In the data rows, 128 means zero.
Some points, each followed by its number:
[182 117  97  76  41 139 164 171 197 142 132 102 127 130  95] 0
[157 124 139 105 153 140 126 118 133 140 131  90 142 109 147] 1
[182  65 169  78 216 133 144 124 120 167 165 122 165  63 176] 2
[175 158 172  70  88 185 193 125 192 176 151 103 140 130  37] 3
[151 100 161 124 122 132  79 114 179 156 100 173 112 136 105] 4
[107  46 136  91 174  97 140 132  90 163 109 187 148 107 134] 5
[199 123 192 129  87 188 132 131 172 149 130 210 162 192 120] 6
[137 113 109 135 131  81 121 138 108 137 138 149 140 135 138] 7
[148 150  95 134 118  92 113 131 127 124 133  94 126 136 132] 8
[175 100 131 131 123 124 129 124 182 145 145 107 126  54 146] 9
[178 129 131 148 104 114  73 124 140  70 116 134  86 139 186] 10
[145 136 130 115 145 135 131 114 145 137 129  75 121  91 129] 11
[130 151 108 135 104 106 129 132 146 123 134 103 108 116 109] 12
[ 67 137 122 152 213  85 113 105  50 132 124 113 141 112 148] 13
[102 113 159 142 163 132 143 124  79 138 132 191 161 146 141] 14
[172  85 142  79  90 110  99 133 167 191  93 188 143 194  55] 15
[ 58 156  78 171  64 120 143 162 116  73 136 144 102 151 118] 16
[127 153  96 187  76 115 118 140 161 139 145 133 152 137 129] 17
[ 97 142 180 179 105 175  88 100 156 127  80 192 110 160  97] 18
[ 36 131 101 177 143 123 169 135  79 141 118 131 169 109 144] 19
[ 36 169 179 122 180 158 152 107  71 122  66 144  92 155  86] 20
[138 140 124 105 123 118 134 114 122 133 143 107 123 121 104] 21
[102  54 104 104 173  70 161 160  97 149 200 191 134  92 121] 22
[ 99 143  97 139 107  96 106 128 108 116  93 118 111 150 114] 23
[169 140 129 119 121 151 129 156 112 138 128 147 193 229 164] 24
[101 103 143 150 135 139 144 123 151 101 171 152  94  46 135] 25
[ 60 130 119 188 164  92 102  91 135 136 111 103  98  23 126] 26
[ 82 123 154  84 181 154 131 101  88 126  80 107 108 116 114] 27
[169 157 182  98 149 177 127 103 134  91 136 115  86 129 128] 28
[163 161 100  90 136 126 160 137 156 161 164  17 152 111 103] 29
[116 109  40 149 116  60  89 165  93 101 116 100 133 128 193] 30
[184 132 117 126 142 109  65 113 156 101 115  66  96 101 175] 31
[ 67 130 126 168 163 108  94  94 129 137 100 109  98  65 111] 32
[170 121 166 146  72 206 194 147 205 108 158 133 124  39 182] 33
[129 144 118 119  81 170 223 178 152 147 205 131 166 135 103] 34
[125 137 137  97 100 129 109  99 143 102  94 112  71 111  79] 35
[125  98 143  82 132 127 148 111 138 149  96 122 103  81  87] 36
[115 125 154 155 153 145 148 120 139 164 140 140 164  94 137] 37
[ 74 137 132 165 139 166 157 131 108  78 128 123 114  79 191] 38
[106 182 111 120 171 103 148 105 109 192 144  50 163 131  59] 39
[125 115 112 123 104 123 158 152 128 161 129 143 168 142 114] 40
[ 45 128  88 131 151  74  97 116 104 170  91 112 119 125  60] 41
[112  99 143 198 121 130 124 153  83  97 138 255 168 180 204] 42
[138 123 141 162  97 176 213 168 145 148 192 178 192 119 158] 43
[134 130 165  65 154 161 190 124 113 127 151 119 114 113 102] 44
[135 132 162 122 146 143 118 111 112 105 122 149 111 141 135] 45
[102 147 181 161 113 166  81  93 146 124  77 176 108 165 101] 46
[136  91  50 137  95  51 119 182 109 130 155 159 155 168 157] 47
[153 147 109 102  81 111 130 128 158 118 123 100  90 127  86] 48
[244  80 156 164 157 105  76 133 171 175 163 170 209 135 208] 49
[166 142 174  92 144 163 150 117 131 174 138 134 170 178  85] 50
[149 123 104 152 128 130 111 144 141 100 194 122 134 124 169] 51
[ 90 153 137 115 121 171 177 129 128 143 109 104 138 125  99] 52
[ 60 129 104 117 126 127 112 137  93  84 119 138  86 166 102] 53
[100 117 167 124  96 174 147 120 144 132  93 165 116 108 111] 54
[195  94  97 157  64  68 126 148 199 150 170 144 124  52 138] 55
[ 96 143 150 195 157 134 107 109 104 123 128 164 144 130 162] 56
[ 92 105 150 182 151 125 133 111 109 125 129 190 142  87 164] 57
[ 91 127  96 143 134 113 161 146 116  89 155 103  95  57 157] 58
[156  87  78 132  77  87 133 165 166 135 145 144 135  96 146] 59
[127 124  83 118 199  69  99 137  75 136 131  78 152 145 173] 60
[172 168 122  73  72 147  91 101 201  94  61  21  44 102  94] 61
[164 113 139  99 122 138 120 122 148 129 118 117 120 120 129] 62
[ 84 134 105 201  90 108 150 134 156 211 157 169 193 123  65] 63
New points follow, each followed by the numbers of its two nearest points above by angle, nearest first.
[175 122 117 130 122 131 135 158 124 120 169 145 167 171 179] 24 49
[156 112 138 148  71 172 176 149 198 122 152 141 130  48 157] 33 9
[ 86 172 157 145 125 176 183 114 121 162 130 137 161 140  75] 52 50
[143 120  98 142 111 101 121 152 129 144 133 140 168 165 152] 47 7
[196 123 141  79  98 123  84 124 167 158  96 126 122 189  74] 15 4
[154 195 133 145 146 140  95 103 121  78 116  50  96 144 158] 31 61
[139 103 136  49  78 121 144 136 142 154 110 170  96 184  20] 15 3
[121 150 126 106 102 126 117 120 130  94 100 116  81 144  98] 35 61
[118 108  23 140  97  59  89 176 115  95 117  91 123 138 192] 30 47
[ 86  51 124  84 164  98 135 133  81 159  95 177 148 126 123] 5 22
[109 111 120 115  92 121 139 126 169 150 102 115  95  73  86] 36 35
[130 103  47 140  82  61 130 177  87 129 144 161 170 177 151] 47 7
[109 108 158 102 160 135 118 105 117 133  87 133 109 109 115] 27 36
[ 88 123 105 207  85  99 150 124 160 222 155 177 187  96  61] 63 17
[126 165 106 222  89 120  86 106 174 135 145  98 137  88 139] 17 12
[ 89 155  86 145  98  92 110 131 110 104  90 114 101 143 114] 23 16
[106 162 144 182 114 161 165 133 119 137 152 157 173 146 139] 43 56
[119 161 128 147 158 115 152 128 100 175 159 114 196 167 117] 39 50
[120  89 123 108 151 106 145 146 119 132 171 157 129 114 128] 22 5
[ 56 136 109 164 137 128 152 134 101 134 114 129 144 110 135] 19 13
[ 79 104 121 182 105 150 141 129 166  76 185 146  77  27 157] 25 58
[147 131 138 114 129 135 120 123 129 106 137 129 103 139 122] 28 45
[134 125 138 110 113 119 112 108 143 104  98 114  64  97 100] 35 61
[120  67 149 173 135 116 123 153  68 106 140 255 172 167 207] 42 14
[114  89  86 164 124  67 175 147 165 234 171 131 197  37  97] 63 55
[ 50 118 190 131 248 197 192  95  96 141 212 121 145  29 113] 37 25
[ 90 119 130 187 102 134 142 132 163 162 140 164 152  90 119] 63 37
[116 152  79  78 182  98 134 151  86 106 178  60 116 162 118] 60 29
[188 100 141  83 125  97 115 115 157 149 130 128 101 108 102] 62 36
[157 142 125 105 144 128 124 111 145 132 122  61 116  92 128] 11 1
[142 107 130  36  78 117 154 133 145 166 108 161 100 176   6] 15 3
[137 151 136 119 166 148 117 127  97 115 116 101 154 180 164] 24 60
[ 64 146 139 169 123 187 163 135 106  65 116 131 112  86 194] 38 58
[144  97  63  95 102  77 112 170 117 142 113 120 143 181 137] 47 30
[ 52 142 130  94 129 167 188 134 103 133 105 109 120 123  84] 52 20
[108 141 167 137 160 164 153 112 125 162 131 137 159 124 114] 37 50
[117  88 150 118 129 130 146 116 129 173 116 170 160 100 107] 5 37
[146 110 116  99 123 134 112 143 125 124 172 144 147 189 119] 24 15
[188 108 126 142 109 106  72 115 134  99 116 158 116 139 171] 10 49
[112 101 141 167 123 127 128 142  99 105 139 228 147 154 173] 42 14
[152 106 172 126 123 138 151 122 136 158 141 182 149 116 115] 6 43
[117  97 158 114 126 175 148 142 133 120 114 175 127 117 152] 54 33
[ 42 113  83 147 163  52  87 112 101 173  87 109 127 117  78] 41 32
[150 116 103 146 155 118 106 146 134 110 203 114 140 124 169] 51 49
[157 111 137 124  99 166 156 137 171 131 149 129 135  89 148] 33 9
[146 136 137 139 131 102 104 109 129 138 116 132 123 137 114] 4 15
[147 115 162 114 160 126 108 102 115 123 113 146 112 125 135] 45 28
[143 124 131 176 127 112  90 132  93  80 129 175 137 161 210] 42 10
[146 128 147 114 153 112  83 111  95 115  94 150 120 188 138] 45 24
[123 135  66 144 175  74 100 138  81 118 123  67 151 131 195] 60 30
[182 135 166 159  98 168 123 123 171  99 149 150 110 111 169] 33 10
[ 67 137 134 177 139 177 167 132 111  82 128 123 132  67 203] 38 58
[ 87 129 172 216 186 119  81 100  72 113 114 220 152 147 187] 56 57
[107 117  78 119  92  61 118 128 145 173 106 118 116 111  55] 41 12
[163 142 160  88 134 146 158 126 134 182 134 128 168 172  71] 50 3
[166  84  84 129 106  88 118 159 144 129 146 137 142 102 180] 59 55
[178  73 125  43  86 126 127 152 136 134  95 156 123 176 108] 15 62
[121 122  77 140 115  90 100 150 107  99 113 119 122 135 172] 30 47
[129  95  54 131  97  63 121 179 105 121 133 154 154 172 155] 47 7
[ 74 129 105 121 130 125 107 128  90  92 125 135  96 169 105] 53 23
[208 103 139  72 113  94  95 107 167 137 121 119  84 109  90] 62 48
[ 83 106 177 186 182 144 177 105 103 125 174 184 138  36 164] 57 25
[122 125  55 135 189  63  88 143  64 113 133  60 158 136 201] 60 30
[147 108 157 110 123 162 140 131 137 123 115 152 131 134 144] 6 54
